Each path below is one point turned by a fixed rotation once a step. After each direction that follows a path, write how fast that rotation turns it, in degrees per step (0 if it stays still).
Each turn is a multiple of 5 degrees from 10 to 175, or 0.
Each row of a path follows its step; steps can be skipped.
path 1
step 0: [  9.7   9.5  13.1  25.3 -21.6   3.3  12.8  -8.1 -45.6  12.5   4.1  22.4
 -18.0  25.3 -26.1 -23.4   2.6 -24.8 -33.9 -22.0  -0.3  31.4   1.6   2.3
 -34.0  11.3  -5.4   2.8  27.5   6.0 -16.0 -17.6 -15.5   1.6 -15.6   4.4
   0.7  -6.4  -3.3 -26.3 -16.9  -7.8   7.6  -5.2 -15.4   5.6 -19.6  27.2
  -9.7   5.9  -8.5   3.8   5.6]
step 1: [-16.1 -13.3  -4.3   7.4 -40.6   5.7   1.9 -16.0 -20.4   6.7 -21.1  -0.8
   8.7  25.6 -11.0  21.1 -18.5   1.9 -25.3 -16.6  24.7   3.2  14.0   4.2
  16.9  20.2  22.7 -11.7  49.5 -18.8 -28.2 -13.3  15.2  -4.6 -13.0 -20.0
 -10.9  -2.6 -33.5 -30.1   4.2   4.2  -1.0   8.5  -6.9  -0.8  -1.7   4.9
  -2.6   3.8   8.2  28.1  -6.4]
step 2: [ 23.3  -4.7 -24.0   8.7 -44.9   7.9  -4.5  -7.3 -21.2   9.1  32.4 -10.7
  18.8  32.7  11.3  14.8   5.6 -24.3   9.1  -1.4  14.7 -14.5 -18.6   2.5
  -6.2   4.9  -5.4   1.0  -5.2  18.1 -47.1 -12.5  11.0 -30.9  -7.2 -10.5
  -6.8  11.5   1.1 -32.2 -13.2  13.2  16.6  -0.2 -23.8  20.4  -6.4   5.9
 -11.3   7.4  -6.2  19.2 -14.9]
step 4: [ -0.5  -3.0  -0.5 -15.3 -53.5  -5.0   9.5   1.1 -14.7  -7.1   7.8 -18.9
  -2.2  31.7   6.9  23.9 -29.3 -13.0 -13.0 -12.5  19.0  -2.4  22.0 -10.3
  -7.9  20.6   7.0   3.5  -1.8  16.1   6.0 -25.7   9.0   0.5 -19.0   6.7
  -8.5  15.5  14.4  -4.7  32.7  -9.6  -4.6  -0.1 -12.4 -29.8   6.6  49.2
  20.2  -1.9  -6.3  22.7  -1.9]
step 5: [  6.1  12.5 -24.7   3.5 -28.3   2.9 -16.1 -12.0  -8.8   8.5  -6.9 -16.8
   7.1  19.5  24.2  17.7 -21.5 -17.0   8.4  12.5  12.8   4.6  15.2   9.5
 -15.6  26.3  -5.3  15.0 -15.1   3.8   4.9 -37.7 -25.8  -5.2 -57.3 -17.3
   9.2  10.4  -1.7  -6.2  -9.9  30.5  -8.7 -10.6 -28.7  -2.3  10.0 -10.2
 -14.8  -4.2  15.6  16.2  17.0]
step 7: [-11.0 -12.3   6.9  29.4 -27.3   0.0   3.2   5.5  -1.7  22.4  -2.5 -40.4
   8.1   9.5   6.2  27.5   6.9  -3.5   0.2  -5.7  22.6   0.5  29.0 -12.2
  11.4 -13.9   2.0   1.3 -10.7  -2.5  -4.5 -34.7  -2.6   7.6 -24.1  38.3
 -16.9 -10.2  32.1  19.0 -27.4  26.7 -25.6 -12.4  -8.9 -16.5  -5.0  19.9
  14.7  13.6 -10.0   3.5  -7.7]
step 8: [ 31.6   0.4 -40.3  16.6 -18.7   3.5  -0.5  23.6 -34.0  36.2 -14.3 -18.5
   1.0   3.6  15.7   1.4  -3.7  -5.5   2.8  -5.4  -7.2  17.5  30.7  11.7
  -8.2  15.5 -10.1   9.4  -7.1 -20.1  11.6 -12.6  20.3  11.0  -7.5  11.8
   6.7  17.4  -3.2  20.3 -12.0  30.4  -4.7 -16.1  -8.6  10.9  -7.6  29.8
  19.3   2.7   6.4 -10.0  39.3]
step 9: [ -6.7 -22.3  26.4  15.7 -30.4  18.6   0.3 -17.5 -13.7  37.7 -11.9 -13.6
   4.8  -9.9  14.3 -36.1  -6.1   7.6 -22.2  -8.9  32.0  14.1  35.9  -3.5
 -17.5  -9.5 -30.2  12.7  24.2   9.9   1.0 -27.7   9.9  13.7  -0.8   0.6
   0.9  22.9   4.3   4.5 -10.6   4.2  -1.8 -21.2 -16.6   8.9  -0.6   0.0
 -17.5 -10.1  -6.8  -7.5  29.7]
step 10: [  4.4   0.5 -12.9  27.7 -24.6  32.4  -0.4   1.4 -18.0   7.3 -23.9 -25.1
  25.4  25.8 -11.4  -3.9   3.7   8.4 -14.8  -3.9   1.8 -21.7  22.6  -6.1
  -5.4 -38.4  11.2  -1.2  40.3   5.1  -2.2  15.6  13.7  17.4 -23.5  -3.8
  11.7   1.7  -3.9  10.2 -35.7  15.0 -20.4 -23.1 -10.5   4.9 -22.9  15.7
  -2.0  -9.1  -9.0  22.7  -5.2]
step 12: [  7.1 -13.5  -9.7  -2.6 -20.5 -20.6  14.0  -2.6 -27.4  28.5  -8.8 -10.7
   7.9  -3.0 -19.1 -21.7  -5.2 -13.3   5.7  15.2  17.1 -22.2  28.0 -15.6
  16.0 -14.1  -8.7  11.4   9.9  -1.6 -44.1 -12.3  30.9   4.4 -11.5   8.1
 -21.9  20.5 -40.0   5.9  -1.3 -30.0  -9.8  -2.2 -21.9 -10.4 -24.2   6.7
 -14.8 -16.7  -7.4  -1.3  17.5]
step 15: [ 13.6 -22.7  -3.5  -2.4 -27.0  15.8   2.5  13.9 -29.3  23.1  18.4   1.0
   0.8  14.3 -23.3  14.8   5.6 -11.4  19.0  29.6  46.7  -0.4  14.7   0.5
  -0.1  19.5  -2.3   1.6   7.7  25.2 -30.6 -15.6   5.5  -0.4  -6.3  -0.2
 -15.3  -3.9 -24.9 -14.6  -6.9  -4.8  -9.4  12.3  -9.2   5.6  18.4  19.1
 -12.6  -1.3  21.7  30.9 -34.7]
Directions:
[15.5  3.5  5.0 -1.6  2.1 -3.2  1.9 -0.7  4.1  7.2  5.3 -5.1  1.8 -5.5
 -2.1 -2.1 -4.2  3.7 10.4  3.4  9.8  2.0 -9.1  3.0 -6.3 -6.5 -2.4  4.7
  2.7 -2.1 -4.4 -1.4 -2.5  0.8  0.8 -4.2 -4.3  4.6 -1.5 -2.6 -4.5 -3.9
  3.4 -0.8 -0.1  3.0  7.4 -3.8 -5.1 -7.6 -4.6  2.1  8.5] => 110
[ -1.4   3.9   8.4 -11.5  11.0  -5.7  -7.1  -6.2  -6.9   2.4  -6.6  -1.0
  -2.0  -3.3   3.4   3.8   4.1   3.5  -0.6   1.8  -5.5  -3.6  -2.1   8.4
   6.7  -2.6  -4.4  -1.4   3.0   2.5  -1.6   3.8   5.6  -4.1  -2.4   5.3
   4.6  -0.9   8.4  -5.9  -5.2  -2.0   3.1   0.7  -5.1  -0.2   6.7   9.0
  -0.4   0.7   6.6   4.5   3.0] => 0
[  4.4  -3.4   2.3  -5.6  -8.3   1.1  -6.5  -0.8  -0.1  -0.2  -0.5  -8.4
   5.3   2.0  -8.2   3.4   2.7   3.3 -11.0   7.4   7.4  -0.2   3.1   1.3
   5.2  -6.1  -6.5  -1.1  -0.2  -1.9  -7.1   2.7  -0.7   4.6  -1.8   0.3
   3.9  -0.4   3.0   2.3   5.1  -4.3   1.6   3.3   3.9  -9.6   4.8  -8.3
  12.3  -2.7  -1.3  -0.6  -8.3] => 130
[  0.5  -4.0  -9.4  -2.0  -2.1  -0.7   0.6   3.2   1.4   5.4  -6.4   6.5
  -4.5  -7.0   1.3  -8.9   1.8  -2.1  -5.1  -1.0  -1.5  -2.2  -2.0   1.3
   5.3 -15.9  -7.8  -6.2   2.1  -1.0   1.7  -7.3   0.1  -0.8   0.8  -5.4
   3.8  -5.4  -1.3  10.2  -4.9  -4.3  -9.1   0.5   4.8   5.8   0.5   6.1
  -1.8  -6.4  -2.8   1.7  -1.2] => 25
[-5.4 -5.5 -0.6 -2.6  0.4 -5.5  0.6  8.2 -1.0  0.5  1.5  3.8 -6.5  3.9
 -6.5 -6.0 -1.6  2.9  1.5  5.2 -0.9 -5.2 -4.2  4.1 -6.1  8.8 -0.6 -9.0
  5.6 -5.4 -8.9  1.9  2.6  2.8 -6.6 -2.3 -1.2 -8.1 -0.6  0.3  1.8 -8.4
  8.3 -5.6 -6.2  6.7  1.6 -1.9 -1.4  6.6 -8.7  4.3 -6.0] => 25
[ -0.4   1.4   4.8   2.2  -1.8  17.4  -0.8  -1.3   6.5  -0.7   0.8   3.9
  -1.1  -3.7  -2.0  -1.7   0.9   2.0  -5.2   0.1  -2.3   2.9   1.1  -2.3
  -0.2   0.1  -1.2   0.2   8.8   2.2   8.0   4.7  -3.5  -0.5 -16.7  -7.0
   0.0  -1.1  -3.0  -7.2   3.2   1.3  -0.5   0.5  -3.9   6.6   6.8  -2.6
  -0.3  -5.0   7.1   9.2  -1.6] => 80
[ -3.0  -1.4   6.9   6.3  -0.4   1.9  -3.0   1.8   4.3   0.6  -5.4   0.7
  -6.4   2.2  12.4   3.9   1.1  -0.6   3.4   0.5  -2.6  -1.2  -1.7   0.0
  -5.8   0.3  -2.3  11.2  -2.2  -5.2  -4.1  -0.9   9.9  -1.6  -7.0  -0.5
   4.1   8.8  -2.7   5.3  -3.1  -4.9  -3.0 -15.2   7.3  -1.8   3.4   0.1
   7.7  -2.5  -0.9  -1.3  -5.4] => 20
[ 1.3 -9.6  0.6 -6.7 -5.8  8.1 -2.1  5.2 -5.5  2.9 11.3  1.6 -1.0  4.1
  3.1  5.3  2.6  1.1 -6.7 -4.3  3.8 -1.3 -7.0 -2.3 -4.5 -0.1 -1.1  3.6
 -4.1  7.1  7.3  2.1 -0.6 -2.0 10.9  4.8  1.4 -1.7  3.7 -2.2  6.0 -7.1
  3.6 -6.0  3.9 10.3  6.5  7.9  0.1  0.1  0.0 -1.6  1.5] => 160
